Each row is where one point has got to under a steady rotation. How many ticks took it there?
The counts run from 0 to 312.
[-19  23 -22  29  -7 -23 -12 -14  55 -32 -22   3   0  34 -13  -6  11 -30
  -6  19  22 -12 -27  16 -21  30  28 -15  -5   5   0  -1  18  30 -39   5
 -10  -3  -6  15  11  -4   2 -23 -35  67  -2  27 -15  35   5   4 -10  35
  25   7 -37   2  18  11 -46   9  -7  40  -2   0  10  -1 -18   7  -1] -> 113
[-13   6 -26  40  12 -18   7  17  36   7  -7   2  49  17  12 -20  18 -38
   8  -2  24 -44   8 -15   3  15  29  29  -9 -10   1 -16   3   8   5 -45
   3  -5  -1  14  -7  26  12  -9 -12  47 -16   7  19  10 -13  57  -4  -8
  30  -4 -14  11   6  30 -55  24  15  12 -35  20 -23 -37 -31  -9  16] -> 14
[ -4   0 -17  33 -19  -8   4  10  25 -21 -17  -5  35  35   9 -62   6 -15
   0  -1  35 -39  -1   7   8  17  15  17 -28  11   2  25  14  10  11 -26
  19 -14 -17 -11  23 -15   8  -7 -24  48 -13  17  21  17   2  40 -27   6
  23  29 -11   1   9  52 -23  18  -5  37 -25  -8 -35 -36   0 -11   1] -> 227
[ -6  13 -48   0  16 -12  -4  25  45   3  -8  11  20  -5   6 -23 -15 -13
 -18  -5  14 -19 -13  29   9  26  -6  31 -41   5 -23  18  -5  15  18   4
 -14   5 -30  13  21  11  21 -21  -5  40  10  12  28  15  10  41 -17   1
  24   5  39  37  16  18 -17  41   4  26 -40 -38 -30 -23 -26  26  15] -> 33
[-20  17 -28  -1  24 -32 -10   4  62 -10 -18   6  -1  -4   2   4  -8 -15
  -9   9  23  -4   0  35  -4  35  -5   9 -29 -20 -20   5   4  12  -5  10
 -18  -5 -36  18  10  22  18 -30  -4  47  -5  16  37  12  30  32   2  -3
  29 -19  27  44  19   5 -22  18   2  43 -35  -3   1 -28 -25  23  24] -> 142
[-14  18 -31  -4   9 -10   7   5  37   9   3  42  35  34 -12 -27   7 -28
  12   8  31 -25  -5  -3   1  35  -4  44 -16  14   9   3   8 -11   8   0
 -13  19 -30  30  13 -13  20 -26 -13  43 -15  13  -7  12  22  31 -18  19
  13  -1   8  44  14   1 -32  43  12  30 -35  16  13 -45 -20 -27  -3] -> 148
[ -3  25 -12 -17   9  -8  -8 -20  18 -16   5  12  30  10  16  12  -2 -39
 -10  16  -3  -9 -14  18   2  23  -5  11  -9  16   9   5   3  -1   6 -14
   6   9 -32  48  30  -4  25 -16  10  20   1  26 -17  53   2  36   2  47
   3  -4 -28  35  36   5 -42  20  15  40 -42  33  39  10 -39 -27  -8] -> 46
[-24  24 -24 -11   9 -20  -7 -12  39  -9  -4  36   9  30 -13   8  -1 -26
   4  27  18  -4 -14  18 -23  44  -8   5   1  12   3   3  18   4 -17  16
 -13  19 -32  40  15  -8  21 -27 -15  41 -11  23 -14  32  27  27  -5  32
  11 -10 -10  45  22  -5 -36  35   5  43 -32  26  32 -20 -26  -4  -4] -> 147
[-13  26 -23   7  19 -23 -49  18  28 -15   3  -1  23  10  12  13  26 -36
 -15  23  23 -18   2  22 -26  19 -25  -9  -5   1 -15  -1  44  39  -4 -12
  -2   2   2  21  37  -2  16   0   4  35   5  39  -4  14  12  45   0 -26
  -7 -36 -40  27  22  21 -23  23   1  43 -29  33  -5   1 -21   6   2] -> 132
[ -5  18 -37 -14  14   6 -11  31  27  10   8  37  31   9   1 -32   8 -20
  -4  10  22 -23 -19  10  -6  37 -28  34 -23  35  -7  10  26  21  15   3
  -9  27 -14  10  37 -10  19 -16 -17  38   3  11  -6   9  25  39 -15  -1
  -2  -2  14  49  15  18 -16  62   9  27 -40 -12 -25 -22 -27   4   2] -> 32
[-19  -3  -2   9  16 -11   2  27  31  11  21  28  25 -31  10 -36   7 -11
  10  -2  13 -40 -19  10  24   5 -10  47 -16   6 -11  -6  10  34  20  -8
  30  19 -13   3   7 -11  11 -12 -17  27  12  18 -39  14  14  -8 -10  -3
 -10 -13  -7  25  25  20 -32  57  55  21 -33  -1 -22  -9 -42 -38   8] -> 62
[-23   3   9   5   2   1   3 -16  21 -19  11  31  14   2  -9 -10 -17 -28
  17  13  29 -14 -17  -3   8  13   1  47  -3  14  20  -8   7  16  -2  -6
  29  15 -13  25  -2 -22  11 -11 -11  26  -5  17 -41  28  17   2 -20  43
  -8  -5 -27  36  24  25 -36  35  26  55 -38  32  22 -25 -28 -45   8] -> 297
[-28   1   7  21  20 -46   3  14  42 -11   6 -15  11 -50  19   4 -15  -9
  -8   1 -12 -18  -7  28  27   2  10  15 -22 -19 -16   1 -19  15  17 -23
  26 -13 -30  28  -8  15  13 -17  20  30   9  25  -5  31  -5  21   1   4
  18 -16   1  17  31  29 -45  15  42  32 -45  13  -1   6 -44 -16  25] -> 56
[-20   2   4  30  -4  -4  14  17  22 -17   0  10  47 -10  28 -40   1  -6
 -13 -14   6 -20   0  -6  43 -10  22  59 -43  -5  -3   8 -20   1  12 -24
  34 -11 -12  11  21 -10   5  -4   7  39   0  18  -3  26   3   2 -32  17
  -1   2 -39  11  26  36 -38  29  15  17 -28   4 -11 -31 -26 -32 -10] -> 197
[ 14   0 -27  -2 -25  20  -2  -6  22 -16   4  19  25  18  10 -59   6 -19
  -1 -12  28 -32 -16   3  35   7   5  48 -36  19   9   5  -1  26  14  -9
   9   7 -27  -1  32 -29  16  -8 -30  31   0  22 -16  35  -1   4 -11  37
  -3  27 -16   9  24  19 -39  24  12  32  -9 -26 -18 -13 -25 -21 -12] -> 77
[-14   3 -21  13   1 -24   0  25  33  18  13  17  46  23 -20 -42   2 -42
  35  -3  26 -33  -6  -5   3  26   1  25  -4  20  11  25  10   3  10 -21
  -3   7 -20  17  -5 -19   5 -24 -14  41   1  32 -23  13 -14  48 -23  12
  10  15  10  -1  11  21 -38  51  22  34 -34   4 -18 -34 -15 -27   7] -> 264
[-12   5 -13  39 -14 -19   4 -12  44 -31 -24 -25   6  17   6 -37 -10 -14
  -5   6  28 -33 -13  24   8  19  26   0 -26 -10  -6  24   0  20  -8 -21
  17 -27 -16 -10   7   0  12 -19 -32  52 -16  14  32  31   3  32  -9  21
  41  21   3   0  11  48 -30  -3  -7  42 -22 -19 -33 -22 -11   8  17] -> 224
[-30   9  13  10  23 -33 -11  -3  31 -16  18  12  12 -39  15  13  -5 -24
  -3  18 -10 -13 -23  26   3   9  -5  -1  -4   1 -10  -2   6  29   3 -10
  32   3 -15  28   5   1  16 -13   8  24  12  26 -45  37   4  13   0  22
 -10 -22 -27  26  42  19 -40  27  45  37 -42  28  15  22 -48 -25  12] -> 57
[-17  15 -35  -2  28 -34 -18  19  49  -6 -10   1  -1 -20  -3   7  -9 -20
 -15   5   7  -5 -23  42  -9  31 -10  -4 -26   3 -22  27  10  32   1   5
 -14  -2 -22  16  14  13  15 -21   3  36  10  20  17  20  13  47  -6   7
  22 -10  32  33  15  31 -22  32   3  40 -36 -27 -28   1 -25  39  25] -> 30
[  1  -3 -38  -1  11 -17 -19  42  34  11  -1  -8  36 -20  10 -19  -5 -28
  -6 -29   9  -2   6  16  30   2  -8  34 -39 -14 -10  23 -12  27  30 -18
 -21 -12 -34  27  20  -3  13 -17  23  37  16  42  13  18  -3  43 -10 -13
   2  -7  11  14  23  12 -44  27  11  34 -27 -28 -24 -17 -26  14  11] -> 276
[-26  26 -39  24  -1 -26  -9   4  60 -30 -35   0  10   7   9   2   5  -9
 -26  -2  19  -1  -1  19   7  20  22  18 -39 -19 -20  -6 -11  13 -21   5
 -21 -18 -16  16  20  12   5 -23  -3  71   0  22  36  20  27   9 -21  13
  26 -11 -20  21  13  10 -32  11 -17  34  -8 -17  10 -31 -22  29   8] -> 0
[ -4   8 -15  -6   6 -16 -12 -16  43 -19  -4 -13  -2 -36  12  12 -20 -21
  -9  -3  26  -1   1  34  20  22   1  33 -30 -23  -9 -11 -21  26   3  -8
  -4  -7 -48  28  -2  10  30 -14   4  23   2  23  15  35  17  16  16  21
  19 -25   3  47  37   8 -40  -2  18  52 -34   6  24  -8 -40   4  24] -> 288
[-14  29 -36 -23  10   0 -17  -2  25  -9   4  31  19  18  -2  -4   3 -29
 -13  20   8  -7 -27  27 -17  41 -25  11 -17  35  -6  12  19  25   1  18
 -17  22 -17  26  45 -12  27 -16 -12  30   3  20 -12  29  22  37 -12  27
  -1  -5  -2  51  28  10 -21  50   0  40 -34   1   4   4 -29  10  -5] -> 35
[ -5  18 -22  -3   8 -23   6 -13  33 -27  -7  -6  21  -9  16   5 -20 -23
 -21   4  -5  -1  -3  27  14  21  11   9 -31  -7  -3  17 -29 -11  13 -18
  -1 -13 -40  46  17  14  29 -18  13  32  -1  23  21  53   1  47   8  43
  29  -3   3  33  34  10 -43   2   6  37 -42   5  23   0 -37  -3   6] -> 45
[-13   2 -19  12   5 -23   3  13  38  20  15  30  30  35 -21 -38   7 -39
  33  14  33 -40 -11  -3  -8  34   3  16   8  13  14   6  26  11   1 -12
  -1  20 -23  18  -3 -17   8 -23 -26  46 -11  25 -25  14  -2  36 -14  14
  13   8   2  11   5  12 -43  40  25  33 -33  18  -8 -33 -24 -33   3] -> 260
[ 10  -1 -23  -7 -10  19  -5  -4  29  -9   6  29  21   6  -5 -47   4 -15
  -3   0  22 -33 -31  11  26  15   0  40 -21  24   0   3   6  37   7   8
   9  16 -18   1  30 -27  20 -15 -41  32   6  20 -38  31  11  -9 -15  34
 -12  19 -10  20  30  16 -34  36  21  30 -12 -24 -14  -2 -28 -18 -12] -> 73
[-21  12   6   4 -13   5  -4 -18   9 -40  -2  14  20   4  12 -13 -10 -19
 -12  14   7   2 -20   9   7   9   7  34 -16  23  12  12   1  11   1 -10
  31  10 -16  20  31 -34   6   1  -1  29   1  27 -34  43  15  -2 -35  54
  -8   7 -52  26  36  37 -33  26   0  52 -33  22  18   1 -26 -31 -11] -> 192
[-27  28 -21  -1   9 -36   0 -13  50 -19 -12   8   5   9 -11  17 -18 -27
  -4  15   6  12 -15  26 -14  36   6   0 -10   1  -2  16 -10  -9 -14   5
 -22   0 -36  44   5  11  11 -34   0  46   0  24   0  38  13  36 -12  50
  29  -1   7  28  21   2 -44  17   5  53 -37   8  29  -8 -33   5  14] -> 150
[-23   4   4  34 -13 -15   9  -5  28 -36 -12 -12  24 -18  27 -28 -19  -1
 -17 -15   1  -2  -1  16  40  -6  30  41 -47 -14  -1  18 -31  -4  10 -26
  26 -25 -30  17   9  -2   5 -14  12  43   0  18  13  36   4  15 -29  37
  17   8 -23   9  28  41 -39  13   6  36 -32  -6  -7 -25 -21  -8   6] -> 194
[ -6  11 -10  25   2   6 -14  -5  36 -22  -1  22  21   3  14 -30  30 -13
 -11  15  23 -50 -18   5   8  14   1  28 -11   2 -17 -35  30  59 -13  -2
  22  17  10  -9  24  -5  16  -9 -37  38   1   3 -31  24  26 -23   6   2
  -6 -15 -43  22  31  14 -41  35  27  14  -5   1  -7   4 -39 -17  -3] -> 211
[-29   9   8   7   7 -15  -4 -31  37 -30  -7   2  -7 -19  -3  17 -32 -22
   7   9  21   4 -18  20  -1  19   8  26 -11  -2  11  -2  -8  21 -13  -7
  18   1 -26  30 -15 -11  12 -12  -3  28   0  18 -21  40  15   7  -6  53
   9 -16 -21  34  34  22 -40  15  16  65 -44  26  26  -3 -32 -21  18] -> 296
[-19  33 -33  17   3  -5 -17  -8  39 -24 -21  24  27  42   3   5  27 -33
 -12  18  21 -17 -10  -4 -20  31  15  11  -4   9   3 -24  11   9 -27  -2
 -15   5   5  38  30   0   6 -16 -18  52  -8  17  -5  29  17  12  -5  27
   8 -12 -58  24  21   0 -51  24 -14  26  -8  22  31 -12 -26   1 -14] -> 5
[  4  14 -21 -25  10   3 -29 -17  36 -21   1   3  -1 -22   2  18  -4 -36
 -16   1  23   1  -3  25   3  25 -18  21 -17  -6  -3 -11   5  41   3   7
 -14  12 -31  35  27 -10  32  -9  13  21   7  32  -9  40  22  14  18  20
  -7 -33 -20  54  42  -2 -42   9   8  50 -26  16  29   6 -43   4   6] -> 285
[-19  26 -27  17  23 -42 -18   3  66 -17 -13 -12   4   2  11   8  17 -15
 -22  19   8 -19   7  36  -4  24   2 -22 -22 -33 -26 -11  10  23 -11   1
 -11 -12 -27  21  21  26  21 -32  -2  52  -2  27  27  20  26  21  16 -13
  28 -32 -15  22  27 -11 -40   4  13  23 -21   9  23  -6 -36  19   7] -> 247
[-16   9 -29   4   3 -15  21  13  33  11   0  36  45  21 -10 -29  -3 -26
  11   0  19 -18  -1  -8  13  25  12  46 -18   8  13  10 -13 -20   8 -10
 -12  12 -35  36   9  -5  15 -28  -6  40  -6  16  -4  18  -1  36 -20  25
  18  13   4  25   7   4 -46  45  13  24 -38   4   4 -46 -27 -20  -3] -> 152
